In the data rows, the value 50 means zero.
Here are some points:
[59 62 61 74 52 66 55 50 65 51 72 53 69 56 73 64 73 66 71 68 70 70 52 55 60 63 59 67 54 63 58 57]
[50 59 66 68 63 69 61 73 60 70 56 65 55 74 59 51 52 58 73 63 64 71 53 62 66 54 72 52 67 57 70 55]
[61 65 66 73 55 59 55 50 63 52 72 56 70 52 73 69 74 71 64 66 67 70 59 58 57 60 51 68 54 63 53 62]
[57 61 56 74 58 73 60 50 66 53 70 55 66 62 70 63 73 65 69 68 71 72 54 55 59 63 59 67 52 64 52 51]
[62 61 60 51 71 64 68 74 59 72 53 70 55 73 52 56 50 52 59 58 55 54 66 67 66 63 73 57 70 63 69 65]
[70 68 63 59 63 52 55 55 66 56 67 60 72 50 70 69 74 73 53 59 62 61 73 65 58 64 51 66 52 57 54 71]
[63 64 65 73 55 59 56 50 63 52 70 54 71 52 73 68 74 72 66 66 69 70 59 58 57 62 51 67 53 60 55 61]
[60 59 55 58 63 70 67 73 59 66 55 69 53 73 52 61 50 51 72 64 56 62 57 66 65 63 74 54 70 68 71 52]
[55 58 60 57 61 73 67 70 64 69 59 66 52 73 55 53 50 51 72 63 62 59 54 65 68 63 74 56 71 66 70 52]
[66 67 65 52 71 51 63 70 60 69 59 66 64 53 55 70 74 72 50 56 55 62 73 68 57 63 52 59 58 54 61 73]
[64 62 60 51 73 61 70 74 59 73 52 69 53 72 52 57 50 58 59 55 56 54 66 67 66 63 71 55 68 63 70 65]
[66 65 63 70 55 57 54 52 62 52 73 55 71 51 72 69 74 73 59 68 67 70 64 59 58 60 50 66 56 61 53 63]
[60 59 59 57 61 73 69 70 64 66 56 68 52 73 55 52 50 51 72 63 63 58 53 65 66 62 74 55 71 67 70 54]
[66 63 66 50 73 59 67 74 56 73 53 70 57 65 52 59 52 63 51 55 55 54 71 70 64 61 62 58 68 60 69 72]
[63 63 58 73 52 73 56 51 66 52 70 55 68 55 72 59 65 62 74 67 70 71 50 54 69 59 66 61 60 64 57 53]
[54 59 64 74 51 66 58 50 61 52 70 56 68 57 73 62 70 63 73 71 65 72 52 55 63 60 66 69 59 67 55 53]
[66 65 64 72 57 55 56 52 63 52 68 55 71 51 73 70 74 73 60 69 66 70 62 59 58 61 50 67 53 59 54 63]
[55 59 56 71 53 73 65 59 66 57 63 60 55 72 61 54 50 52 73 66 68 64 51 58 70 63 74 62 67 70 69 52]
[59 61 60 73 52 66 55 50 63 51 68 56 72 52 73 64 74 66 71 70 67 69 54 57 63 62 59 70 58 65 53 55]
[65 61 70 63 66 52 57 55 59 55 64 60 72 51 71 73 74 73 53 67 62 70 68 63 56 58 50 66 52 59 54 69]
[54 57 53 72 52 73 66 55 67 59 66 58 60 71 70 56 50 52 74 63 70 68 51 59 65 61 73 62 64 69 63 55]
[62 60 61 51 70 66 69 74 59 72 54 68 52 73 52 56 50 53 59 58 55 55 65 66 67 63 73 57 71 63 70 64]
Then 24 other points, each followed by its number:
[63 62 61 51 73 60 66 74 59 73 55 72 52 71 52 57 50 56 58 59 55 53 70 67 65 64 70 54 69 63 68 66] 0
[64 66 65 72 59 55 55 52 62 52 70 56 69 51 73 71 74 73 59 67 66 70 63 61 57 60 50 68 54 58 53 63] 1
[62 59 59 52 70 67 68 74 60 72 54 69 53 73 51 55 50 52 61 58 56 55 65 66 66 63 73 57 71 63 70 64] 2
[55 59 55 71 53 73 63 58 66 60 69 62 56 72 68 54 50 52 74 67 64 63 51 57 61 65 73 59 66 70 70 52] 3
[62 61 60 51 69 64 70 74 59 72 53 68 54 73 52 55 50 52 59 57 58 55 66 67 66 63 73 56 71 65 70 63] 4
[60 64 63 73 54 62 56 50 65 52 71 55 72 51 73 67 74 70 66 66 68 70 59 57 58 59 53 69 52 61 55 63] 5
[64 62 60 51 73 63 66 74 59 73 52 68 53 72 52 58 50 55 59 57 54 55 69 67 65 63 70 56 71 61 70 66] 6
[61 64 73 54 70 55 57 69 67 56 66 59 60 50 52 70 74 73 51 55 68 65 72 62 58 63 53 66 59 52 63 71] 7
[64 60 61 51 73 63 68 74 59 73 53 69 52 71 52 58 50 55 59 55 56 54 67 66 65 63 72 57 70 62 70 66] 8
[60 61 62 73 51 63 57 50 65 52 72 53 67 52 73 66 74 68 69 70 70 71 55 59 59 63 55 66 54 64 56 58] 9
[71 70 67 55 69 51 61 59 57 60 58 63 66 52 62 73 74 73 52 65 63 66 70 68 56 59 50 64 53 55 54 72] 10
[62 60 59 51 70 66 68 74 59 73 54 71 52 73 52 57 50 53 61 58 56 55 65 67 66 63 72 55 70 64 69 63] 11
[61 63 64 73 51 62 55 50 65 52 72 56 71 52 73 66 74 68 69 67 70 70 54 55 58 60 57 66 53 63 59 59] 12
[56 58 57 64 59 73 70 67 62 68 65 66 54 73 55 53 50 51 72 61 63 55 52 59 70 66 74 60 71 63 69 52] 13
[63 65 66 72 55 57 56 50 64 54 68 55 70 51 73 70 74 73 63 67 66 69 60 59 58 61 52 71 52 59 53 62] 14
[62 61 64 73 55 60 56 50 65 52 71 59 70 52 73 66 74 70 63 67 68 72 59 55 57 63 51 69 53 66 54 58] 15
[63 66 64 70 59 55 55 52 62 54 69 57 70 51 73 72 74 73 56 65 66 71 63 59 58 61 50 68 52 60 53 67] 16
[55 55 57 71 53 73 64 59 66 60 63 59 56 72 65 54 50 51 73 68 66 62 52 58 69 63 74 61 70 70 67 52] 17
[62 60 63 74 51 66 59 50 69 54 73 52 70 58 70 64 72 66 73 68 71 65 53 52 56 63 59 67 55 61 55 57] 18
[61 59 59 52 67 69 68 73 60 70 54 70 57 74 51 52 50 53 64 58 56 55 63 66 66 65 73 55 71 62 72 63] 19
[61 64 66 73 55 56 57 52 65 53 70 55 71 51 72 69 74 73 63 68 67 70 62 59 58 60 50 66 52 59 54 63] 20
[64 63 66 73 54 56 55 50 63 52 67 57 71 53 72 69 74 73 66 65 70 68 62 61 58 59 51 70 52 59 55 60] 21
[56 61 60 74 52 70 58 50 66 52 72 55 67 59 73 64 71 63 73 66 70 69 51 54 59 62 63 68 55 65 57 53] 22
[68 70 58 63 64 59 61 70 60 69 50 67 66 52 56 72 73 71 55 66 57 59 73 54 65 62 52 53 63 55 51 74] 23
Which two of these numbered points are nearest to each point below, looking only along the 8 directions in which the first points spread most? Their numbers follow each, nearest first.
[68 65 72 50 70 52 58 70 55 69 55 66 59 53 54 66 74 73 51 57 60 59 73 67 61 63 52 63 64 56 62 71] > 7 23
[54 56 59 61 58 72 66 65 67 68 62 63 57 74 55 52 50 51 73 60 63 55 52 69 70 64 73 59 70 66 71 53] > 13 17
[74 56 66 61 53 60 70 51 55 71 68 70 62 66 59 69 52 64 63 67 65 57 55 73 59 50 52 73 63 54 72 58] > 7 23
[62 61 60 51 73 64 68 74 59 73 52 69 56 70 52 57 50 59 58 55 55 54 66 66 67 63 72 53 70 63 71 65] > 6 8
[62 64 63 73 54 59 57 50 65 53 70 55 72 52 73 67 74 69 66 66 70 71 58 59 56 63 51 68 52 60 55 61] > 5 15
[64 62 63 73 52 60 55 50 66 53 72 56 70 51 73 66 74 70 65 69 67 71 58 57 59 63 52 68 54 61 55 59] > 5 15
[63 66 67 70 58 54 55 52 59 55 72 56 73 51 73 70 74 71 59 66 65 69 64 60 57 62 50 68 52 61 53 63] > 1 16
[60 62 61 73 55 63 56 50 66 51 72 54 71 52 73 65 74 68 70 66 69 70 55 58 59 64 57 67 53 63 52 59] > 9 12
[65 61 59 55 66 52 52 68 58 60 56 66 69 53 72 70 74 73 51 67 54 63 71 62 59 63 50 70 55 57 64 73] > 10 23
[59 58 59 55 63 73 68 70 65 67 63 66 52 73 52 53 50 51 72 60 61 57 54 64 69 62 74 55 70 66 71 56] > 13 19
[61 65 63 73 54 60 56 50 64 52 70 57 71 52 73 66 74 70 66 72 68 67 55 59 58 62 51 69 55 63 53 59] > 15 5
[62 59 61 51 70 66 68 74 60 70 54 69 52 73 52 56 50 53 59 58 57 55 65 67 66 63 73 55 71 64 72 63] > 4 11
[71 66 70 59 69 52 55 65 57 62 59 63 68 51 60 67 74 73 52 56 58 64 73 70 61 63 50 66 53 55 54 72] > 10 7
[66 60 63 63 64 55 56 52 58 55 69 59 71 51 72 66 74 73 54 68 70 67 73 53 61 62 50 65 52 59 57 70] > 16 1
[59 61 58 73 54 67 62 50 66 52 72 55 70 63 70 64 65 53 74 69 73 66 51 52 63 56 71 68 60 59 57 55] > 22 18
[60 56 59 52 62 64 72 71 67 66 59 70 57 74 53 61 50 51 66 55 52 54 69 68 63 58 73 55 73 63 70 65] > 4 2
[62 65 63 73 53 59 57 50 66 52 70 55 70 51 73 66 74 72 64 68 67 71 59 56 58 61 52 69 55 63 54 60] > 5 15
[62 60 59 52 69 65 68 74 59 72 54 70 53 73 51 55 50 52 61 58 57 56 66 66 67 64 73 55 71 63 70 63] > 2 11
[66 66 71 63 64 52 56 55 60 58 67 59 70 50 73 70 74 73 52 62 63 65 72 59 54 61 51 68 55 57 53 69] > 16 10
